One vector is turned by the same rotation once a tick. Each row is the vector after some number of ticks, and that number follows the row.
The counts run from 0 to 502.
[153 116 160 131 137 104  52 123 116 139 144  84 166 123 185 151 153 102
 127 157 145 102 127 114 127 127 162 149 119 135 129 153 147 110 144 160
 130  94 121 151 160  97 145 137 132 168 167 161 124 132 139 145 155 117
 105 110 119 100 118 122 102 175  61 116 114 122 149 101 142 129 173 128
 115 129 147 136 169 125] | 134
[ 94 108 176 115 121  73 140 118 158 164 105 170 126 131 144 131  95 146
 159 128 165 119 112 116 118  82 130 155 118 143  92 138 142 131 122 166
 116  87 111 124 110 110  92 135 157 165 143  81 105 130 109 136 140 115
 174 110 152 143 127  86 162 154 140  89 123 127 130 125 134 176 112 123
  99 110 135 145 156 139] | 289
[122 131 146 113  67 133 154  75 142 114 105 141 121 123 127 211  89 165
 148 109 171 102 110 111 127  83 142 112  78 102 146 146 133 134 132 153
 108 132  91 119 111 116 173 127 127 146 133 126 125  98 127 120 115  96
 121 121 134  94  88 136 121 126 102 141 110 119 139 121 124 199 120 171
 108  79 115 109 178 160] | 112
[160 109 153 136 145 131 160  70  69 121 124 111 110 140 145 117  88 111
 111 143 155 137 105 113 105 142 107 136 161 108 143 175 124 106 150 151
 102 140 132 142 123 130 144 135 173 169 120 101 119 111 122 114 104 129
 142 112 109 167 102 172 101 125 122 127 106 120 151 127 106 136 107  85
 112  80 115  81  89 138] | 340
[165 117  91 124 111 156 136  94  75 117 112 109 113 164 107 173 147 115
 103 112 108 157 120 149 205 116 135 108 116 139 147 164 119 138 105 125
 136 107 148 134 142 137 162 202 159 122 113 140 101 115 122 154 135 101
 107 128 145 139 141 135 106 121 153 107 149 152 163 114 118 123 167 133
 125 149 155 112 105 183] | 404
[ 75  99 164 103  95  90 128 157 194 126 100 173 134 128 155 122 107 142
 140 130 140 148 133 101  99  80 101 126 134 162  81 103 137 127 131 158
 102 106 128 117  98 143 120 127 111 187 127  94 142 130 118 116 128 111
 128 114 145 134 162  65 144 164 130 132 127 114  67 125 154 151 133 132
 108 123 123 158 168 105] | 105
[168 120 147 127 187 103  97 113  84 119 153 100 120 127 145  92 104 100
 106 150 113 162 175 157 114 167 101 158 163 127 131 150 114 109 165 142
 113 114 141 141 148 153 125 139 145 147 134 109 130 109 123 125 117 152
 133 114  94 154 126 161 111 121 142  90  92 130 138 119 129  73  79  91
 119 145 134 119  45 132] | 97
[125 143 149 107 148 138 135 158 155 118 125  73 118 127 177 116 128 172
 126  92 123 115 127 114 125 146 131 126 115 107 156 118 147 174 103 152
 121 130 112 126  98 128 150 100  94 128 134 142 135 109 125 121 145 129
 121 158 120  57 104 140  97 147  86 156 170 114 104 135 130 160 133 207
 120 108  95 137 189 107] | 28
[153 123 103 122 121 138 120 145 129 111 114 155 142 159 117 144 157 103
 106 123 121 165  99 174 182 116 134 147 120 121 130 137 152 101 102  74
 151 121 113 138 154  92 138 204 152 115 131 131 129 124 145 127 151  86
 117 121 169 100 163  97 113 111 145 118 156 176 138 116 128 108 161 126
 144 153 176 140 123 185] | 84
[146 108 129 146 151 126 133 124 158 161 104  98 132 123 175 134 150 140
 141 127 137  91 102 117 156 127 133 153 106 103 108 167 153 139  95 151
 121 118 113 159 117  57 102 147 131 167 150 142  99 140 139 147 180 123
 174 140 126  92 124 112  85 175  65 115 155 142 129 119 130 152 161 125
 128 113 151 123 188 127] | 312
[ 85 108 154  99 125 108  92 153 186 111 132 134 147 103 135 145 112 134
 150 159 158 124 148 120  94  93 112 159 101 123 115  88 136 106 152 135
  85 124  94 112 108 106 136 101 112 185 151 110 158 113 142 108 130 133
 149  99 110 119 159 104 137 134 110 144  89 102  94  97 142 148 119 114
 104 109 125 158 176  92] | 194
[136 106  71 108 106 156 116 129 118 100 134 106 116 128  81 180 162 118
 104 112 118 168 127 140 193 109 135 122 100 127 154 124 133 110 113  80
 132 133 129 125 122 121 190 182 127 117 128 148 145 124 158 129 129  88
 111 101 136 123 149 115 101 118 131 141 136 157 128 113 130 113 183 110
 128 154 154 132 125 183] | 220
[114 111 101 100 141 110  73 150 162 104 160 102 111 101  93 179 133 133
 126 133 109 172 192 169 150 124 128 140 104 158 137  76 146 128 174 113
 115 104 108 106 159 164 163 131 101 125 142 125 148 108 144 120 144 119
 125 120 107 115 134  95 127 110 148 109 104 118 117 110 157  97 135 133
 108 179 164 160 133 143] | 462
[ 75  76 124 114 100 119 154 108 162 146 123 127 119 130 129 153 124 137
 123 121 124 136 155  84 120 114  82 122 127 159  87 127 130 117 139 175
  74 116 146 118  82 114 146 131 134 223 127 115 123 125 118 148 137 121
 154 100 106 174 144 112 126 154 114 120  95 107  96 128 132 162 134  94
  96 114 118 109 172 104] | 16
[ 93 109 167 117 160 121 166  97 144 132 133  91  89 133 142 134 103 144
 161  99 120 142 147 105 100 140 112 107 128 138 139 150 111 141 146 198
  87 107 154 104 105 157 139 103 135 176 141 100 119 111 104 135 130 157
 136 131 108 163  61 148 128 130 121 127 141  97 129 144 138 187 106 144
  89 100 105  99 141 133] | 342
[125 106 157 130 182  77  98 129 130 119 167  55 149 147 155 142 139 120
 159 138 114 144 150 111 149 116 172 128 126 166 124 143 118 138 172 180
 126  68 150 110 137 155 127 145 124 127 161 129  99 125 140 138 159 116
 124 140 148 136  93 109 120 170 104  93 146 114 124 145 168 136 152 137
 110 147 135 149 134 137] | 182
[111 107 171 120  92 122 139  95 151 129 101 146 127 143 151 159  94 144
 137 122 161  98  89  85  99 102 147 119  86 104 131 129 139 124 111 165
 102 133 104 133 120  96 143 106 136 178 144 129 119 115 110 143 121 114
 111 123 125  97 113 138 123 154  82 144 119 117 116 107 116 192 125 157
 103  66 100 111 203 120] | 111
[ 71  79 136 102 190  88 112 151 189 112 157 118 149 127 118 138 132 124
 161 141 128 171 172 149 108 111 118 155 131 150 111 108 146  90 158 145
 106  90 123  96 104 136 126 128 130 162 149 109 153 136 130 102 147 139
 173 122 138 143 109  83 133 121 138 130 123 118  93 134 153 137 111  99
 113 134 123 148 132 112] | 283
[131 128 191 110 184 101  72 179 143 115 149  90 142 107 184 107 140 117
 149 128 124 130 146 143 117 152 149 167 121  99 127 115 150 130 149 144
 139  96 103 130 137 113 115 113 106 116 172 142 157 123 133 118 168 137
 132 152 115  50 117 124 102 152 111 129 150 143 108 137 149 112 127 187
 113 121 134 174 157 113] | 413
[ 69  81 137  99 103 129 153 123 173  98 115 179 110 128  82 162 103 126
 136 118 155 179 134 140 127 100 106 113 114 124 136  98 140  88 144 122
  84 131 109 100 102 132 147 124 153 149 119  94 184 103 104 101 108 125
 146 112 132 143 120  81 150  99 170 135 111 135 125 122 138 143 117 115
 103 113 137 126 135 173] | 59
[132 123 179 107 151 111 129 108 130 134 122  99 124  98 176 114  78 140
 136 140 152 108 155 116  82 158 112 137 136 106 118 142 122 129 164 189
  82 114 114 127 111 119 105  77 131 164 139 106 138  97 115 113 130 146
 148 130  88 126  89 163 116 157  99 113  89 110 117 132 118 146  80 116
  97  80 110 114 146 115] | 478
[148 119 193 145 157  60  94 115 104 142 142  89 157 151 193  97 134 106
 144 164 133 116 105 110 128 122 170 160 132 157  95 157 140 133 145 170
 134  68 124 133 135 111  88 158 141 142 156 112 100 139 106 142 153 106
 149 137 157 129 121 111 121 175  83  77 148 140 128 125 152 121 138 138
 116 133 147 147 135 124] | 45
[133 106 190  98  86 128 135 115 130 138  94 149 138 131 175 124 101 124
 117 141 167 104  77  87  95 102 122 137 124  98 100 163 140 116  94 156
  96 130 111 148 111  96 133 121 133 199 128 133 122 119 118 125 129 110
 111 122 136 102 143 135  97 172  78 155 123 139 111  97 127 161 136 131
 105  78 106 103 180 115] | 110
[129 120  64 111 119 154 168 132 158 107 107 134 121 140 102 129 140 129
  91  97 128 140  86 151 187 114 109 125 117 107 127 133 153 136  79  75
 151 132  92 135  92  99 138 189 136  99 110 134 125 124 146 117 152  90
 163 138 152 102 174 123 111 120 156 135 159 164 112 145 103 129 156 136
 156 124 158 133 119 157] | 309
[ 93 127 171 109 146 120 165 135 157 114 101 149  95 132 143 118  90 155
 146  92 142 147 121 128 109 135 114 121 119  98 136 109 134 143 136 169
 108 129 104 110  91 130 103  93 121 135 126 112 150 107  90 112 122 137
 145 155 136  83  91 115 121 132 138 133 147 136 112 154 136 175  82 176
  98  86 113 119 178 150] | 390
[116 102 133 101 110 141 178 107 112 121  95 185 124 156 122 110 103 112
 112 133 155 177  99 132 130 105  82 129 160 130 123 172 126  77  85 104
 112 163 119 122 103 117 130 163 181 173 119  90 146 128 123 128 111 119
 153 116 148 160 171 124 119  98 151 150 133 158 115 103 114 135 122  80
 120  96 132  97  86 157] | 61
[199 133 105 140 102 128  84 124 104 109 131  95 152 121 154 142 127 112
  82 159 138 106 117 146 164 115 146 156 136 138 121 143 140 124 109  86
 151 113 107 170 161 112 167 178 131 123 127 141 113 107 173 128 141 103
 113 122 114 103 188 148  91 150  92 116 111 158 142  88 120  82 170 119
 133 149 155 142 115 143] | 132
[145 108  84 104  72 117 147  67 119 111 104 125 108 121 109 164  78 149
  82 136 153 117 120 107 130  90 119 103 138 148 115 140 111 136 130 118
 113 115 122 136 105 144 184 149 140 135 107  84  84  83 144 127 105  94
 130 100 106 159 168 139 122 126 129 123  82 110 129 112  97 120 115 103
 136 114 123 101 117 139] | 155
[148 113  65  97 133 178 131 148 119  92 124 101  91 139  99 130 132 113
  95  88  87 181 163 155 174 146 100 128 126 126 150 108 129 130 112  83
 136 149 136 124 143 150 180 171 108 120 117 136 144 100 138 139 122 113
 101 123  92 109 155 125 103  96 164 154 144 141 120 130 122 108 155 155
 123 176 135 129 105 150] | 78
[143 141 156 138 155  80  89 127 103  90 134  97 117 139 142 148 114 133
 118 135 122 173 127 161 169 111 166 133 138 158 129 127 118 153 171 126
 140  80 122 104 143 171 137 148 130  61 137 121 127 119 126 123 132 100
 119 130 149 132 119 109 131 125 167  71 154 134 135 152 158 104  99 156
 131 150 148 157  91 197] | 184
[177 141 150 122 176 122 106 173  98  90 147  72 159 138 172  69 126 116
 108 137 121 148  99 159 137 148 137 170 166 119 131 147 134 135 112 102
 163 130 117 133 129 132 133 157 122 105 128 138 125 121 153 110 142 114
 101 140 138  72 150 141  97 134 134 134 146 172 115 124 125  87 133 151
 141 138 128 150  95 130] | 411
[125 125  92 112 170 150 179 129 136  92 132  96  87 117  97 147 118 147
  95  74  99 150 141 132 178 157 110  99 122 107 171 118 125 150 147 127
 116 136 115  99  94 161 163 148 134  85 123 124 147  90 107 112 126 117
 140 140 114 120 115 152  83 106 176 133 149 138 126 167 116 129 113 140
 139 116 131 102 115 181] | 119
[127 134 124 104 163 163 127 185 157 129 125 104 128 126 174  83 146 131
 114  95 100 139 136 140 126 167  79 157 146  84 115 138 143 131  68 126
 138 163 114 141 110  89 136 133 105 175 137 143 147 116 129 128 150 146
 138 153 105  75 152 131  96 151 106 147 158 151  88 142 115 130 151 140
 125 119 117 148 155  83] | 169
[146 157  84 108 124 165 129 145 140  83 125  97  93 106 120 149 125 160
  98  96 117 124 122 163 174 145 115 119 108  92 159 112 140 154 122  97
 133 136  85 126 114 137 160 129 110  65 128 141 152  85 141 114 128 117
 121 152  99  56 125 159  98 118 145 141 143 138 124 131 112 120 115 185
 138 122 144 146 134 180] | 30
